[ 0.06  0.48  3.93  3.67  0.63  3.14 -2.55 -0.38 -0.79 -1.98  1.42  0.45
 -2.55 -1.63 -0.68 -0.24  0.14  2.26 -5.29 -0.59] -> Q45
[-2.63 -1.90 -0.54 -0.26  0.18  2.13 -5.06 -0.83 -0.19 -1.95 -2.11  1.81
 -3.54 -0.91 -1.45  6.98  3.33 -2.48 -1.52 -0.78] -> Q710
[ 1.70  0.84 -1.53 -0.87  3.31 -0.35  3.87 -0.56 -0.97 -0.90 -1.84 -0.83
 -0.82 -0.84 -0.84  0.03  1.94 -1.36  8.74  4.12] -> Q934
[ 1.58  0.19 -3.70  1.37  1.59  0.60 -1.49 -0.23  0.75  6.64  0.79 -1.89
  2.69 -2.59 -0.51 -0.39 -4.31 -2.24 -2.74  0.81] -> Q634
[-1.59 -0.82 -0.56 -0.98 -0.90 -1.84 -0.83 -0.82 -0.82 -0.84  0.03 -1.59
  3.81 -2.11 -0.62  0.04 -3.87 -0.82 -1.58 -1.59] -> Q223
[-1.58  0.13 -2.06 -1.58 -1.65 -0.62 -2.29  0.30  0.37 -2.46 -1.75  1.93
 -3.14  0.17 -1.27  3.96  3.70 -2.39 -3.44 -1.11] -> Q478
[ 0.06  0.09 -2.73 -1.11 -1.56 -0.59 -1.74 -0.47 -0.19 -1.95 -2.11  1.81
 -3.54 -0.11 -1.45  6.98  3.33 -2.48 -1.52 -0.78] -> Q698
[ 0.05  0.28  3.75  3.26  0.70  2.98 -1.70 -0.23 -0.70 -2.08  1.73  0.56
 -2.63  0.62 -0.54 -0.28  0.18  2.13 -5.06 -0.47] -> Q925
[ 0.21  0.50  4.27  3.27  1.64  3.34 -1.47 -0.37 -1.04 -2.63  0.58  0.54
 -2.77 -1.23 -0.56 -0.42  1.75  3.96 -4.77 -0.04] -> Q518
all Q45: [-0.38]	8
all Q223: [-0.82]	2 8 9 18
all Q45: [0.14]	17
all Q710: [-0.78]	20
find: [-2.63  0.62 -0.54 -0.28  0.18  2.13 -5.06 -0.47]	Q925
all Q45: [0.63]	5
find: [-0.35  3.87 -0.56 -0.97 -0.90 -1.84 -0.83 -0.82 -0.84 -0.84  0.03]	Q934

[-2.16  1.82 -4.41 -0.06  2.97  2.90 -3.70  1.89 -0.18  0.65 -0.07 -2.50
  7.81 -4.64 -1.38 -6.16 -0.11 -3.03] = Q265
[-2.16  1.82 -4.41 -0.06  2.97  1.33 -3.70  1.89 -0.18  0.65 -0.31 -2.50
  7.81 -4.64 -1.38 -6.16 -0.11 -3.03] = Q941
[-2.54 -5.19 -0.79 -2.25  4.61 -1.09 -3.37  0.82 -3.88 -1.67 -1.18  2.20
  1.43 -3.02  3.24 -0.46 -2.62 -8.19] = Q253
[-4.41 -0.06  3.00  1.33 -3.70  1.89  1.98  2.04  1.31  0.94 -5.38 -1.54
 -6.99  5.08  2.98 -2.36 -0.26  3.58] = Q768
[-2.82 -3.77 -5.44 -2.25 -2.16 -4.20  6.39  2.04  1.31  0.94 -5.38 -1.54
 -6.99  5.08  2.98 -2.36 -0.26  3.58] = Q870
[-0.84  9.12  2.89  2.89 -2.33 -2.01 -0.67  2.61 -2.01 -2.01 -2.01  2.89
  2.27 -1.43  3.30 -6.42  1.72  0.10] = Q323
[-0.84  9.12  0.18 -2.61 -2.33  2.89 -2.72  2.61  3.73 -2.01  1.09 -5.82
  2.27 -1.43  3.30 -6.42  1.72  0.10] = Q143
[ 1.99  4.87  0.58  2.45  1.29  0.67 -3.24 -0.66 -0.54  1.99  4.07 -0.66
  7.50  1.99 -3.23 -0.17  0.24  0.73] = Q828
all Q323: [-2.01]	6 9 10 11
all Q828: [1.99]	1 10 14
find: [-0.31 -2.50  7.81 -4.64]	Q941
all Q870: [3.58]	18
find: [-4.41 -0.06  2.97  2.90 -3.70  1.89 -0.18]	Q265

